[[ -9   2  24 -28  27]
 [-15   4  -5 -10  -6]
 [-16  -6   5 -13   1]
 [-15 -14  60  17   9]
 [-21  -7  19  16  -5]
 [ 29  15 -40  43 -19]
 [ 25  -1 -24  -8  -5]
 [  2  14 -32 -21  -8]]
:
[[-28  27  -9   2  24]
 [-10  -6 -15   4  -5]
 [-13   1 -16  -6   5]
 [ 17   9 -15 -14  60]
 [ 16  -5 -21  -7  19]
 [ 43 -19  29  15 -40]
 [ -8  -5  25  -1 -24]
 [-21  -8   2  14 -32]]

[[-11  -8  -4   5   2   8 -19]
 [ -7  46  -9 -12  -2   4   8]
 [ -6  24  30   1  14 -10  40]
 [-29 -32   6  27  17  39   5]
 [ -8 -23  32  14 -35 -15  18]]
:
[[  8 -19 -11  -8  -4   5   2]
 [  4   8  -7  46  -9 -12  -2]
 [-10  40  -6  24  30   1  14]
 [ 39   5 -29 -32   6  27  17]
 [-15  18  -8 -23  32  14 -35]]

[[ -9  23  -9  -9  24  23 -10  -8  -9  -1  23  -9  24  21]
 [ -9  23  -9  -9  24  23 -10  -8  -9  -1  23  -9  23  21]
 [-10  23  -9  -9  24  22  -9  -8 -10  -1  23 -10  23  20]
 [ 50 -49  59  58 -54 -47  54  55  50  -3 -48  61 -49 -42]]
:
[[ 24  21  -9  23  -9  -9  24  23 -10  -8  -9  -1  23  -9]
 [ 23  21  -9  23  -9  -9  24  23 -10  -8  -9  -1  23  -9]
 [ 23  20 -10  23  -9  -9  24  22  -9  -8 -10  -1  23 -10]
 [-49 -42  50 -49  59  58 -54 -47  54  55  50  -3 -48  61]]

[[  0  -1   2   1   1   0   1   1  -4  -5   0   1   0   0]
 [  2   0   0   0   0   1   0   1  -1   0   1   0   0   0]
 [  0   0   1   0 -46  -2   1  -1   0   1  -1  -1   1   0]]
:
[[  0   0   0  -1   2   1   1   0   1   1  -4  -5   0   1]
 [  0   0   2   0   0   0   0   1   0   1  -1   0   1   0]
 [  1   0   0   0   1   0 -46  -2   1  -1   0   1  -1  -1]]

[[  6  -2   3  25 -36  26  34 -37 -44  38  27  29  -1]
 [ -5   3  -3  20 -35  37  32 -37 -34  30  35  23  -4]
 [  0  -1   0 -41  39 -35 -38  45  34 -30 -36 -34  -2]]
:
[[ 29  -1   6  -2   3  25 -36  26  34 -37 -44  38  27]
 [ 23  -4  -5   3  -3  20 -35  37  32 -37 -34  30  35]
 [-34  -2   0  -1   0 -41  39 -35 -38  45  34 -30 -36]]

[[-49  47  43  40  -1 -51]
 [ 48 -40 -44 -47 -13  51]
 [ 59 -39 -48 -48  -7  49]]
:
[[ -1 -51 -49  47  43  40]
 [-13  51  48 -40 -44 -47]
 [ -7  49  59 -39 -48 -48]]

[[  5 -45  41   0  24  40  19 -23 -12 -41 -12  22 -17]
 [-43 -24  19 -16  31   9  -2 -38  13 -31  14  -1 -40]
 [ -3  -3   0 -19 -27 -12  -8 -23  39  19  21 -17  25]
 [-42  13  27 -27  30 -43  35  43  -8  20 -44  39 -11]]
:
[[ 22 -17   5 -45  41   0  24  40  19 -23 -12 -41 -12]
 [ -1 -40 -43 -24  19 -16  31   9  -2 -38  13 -31  14]
 [-17  25  -3  -3   0 -19 -27 -12  -8 -23  39  19  21]
 [ 39 -11 -42  13  27 -27  30 -43  35  43  -8  20 -44]]
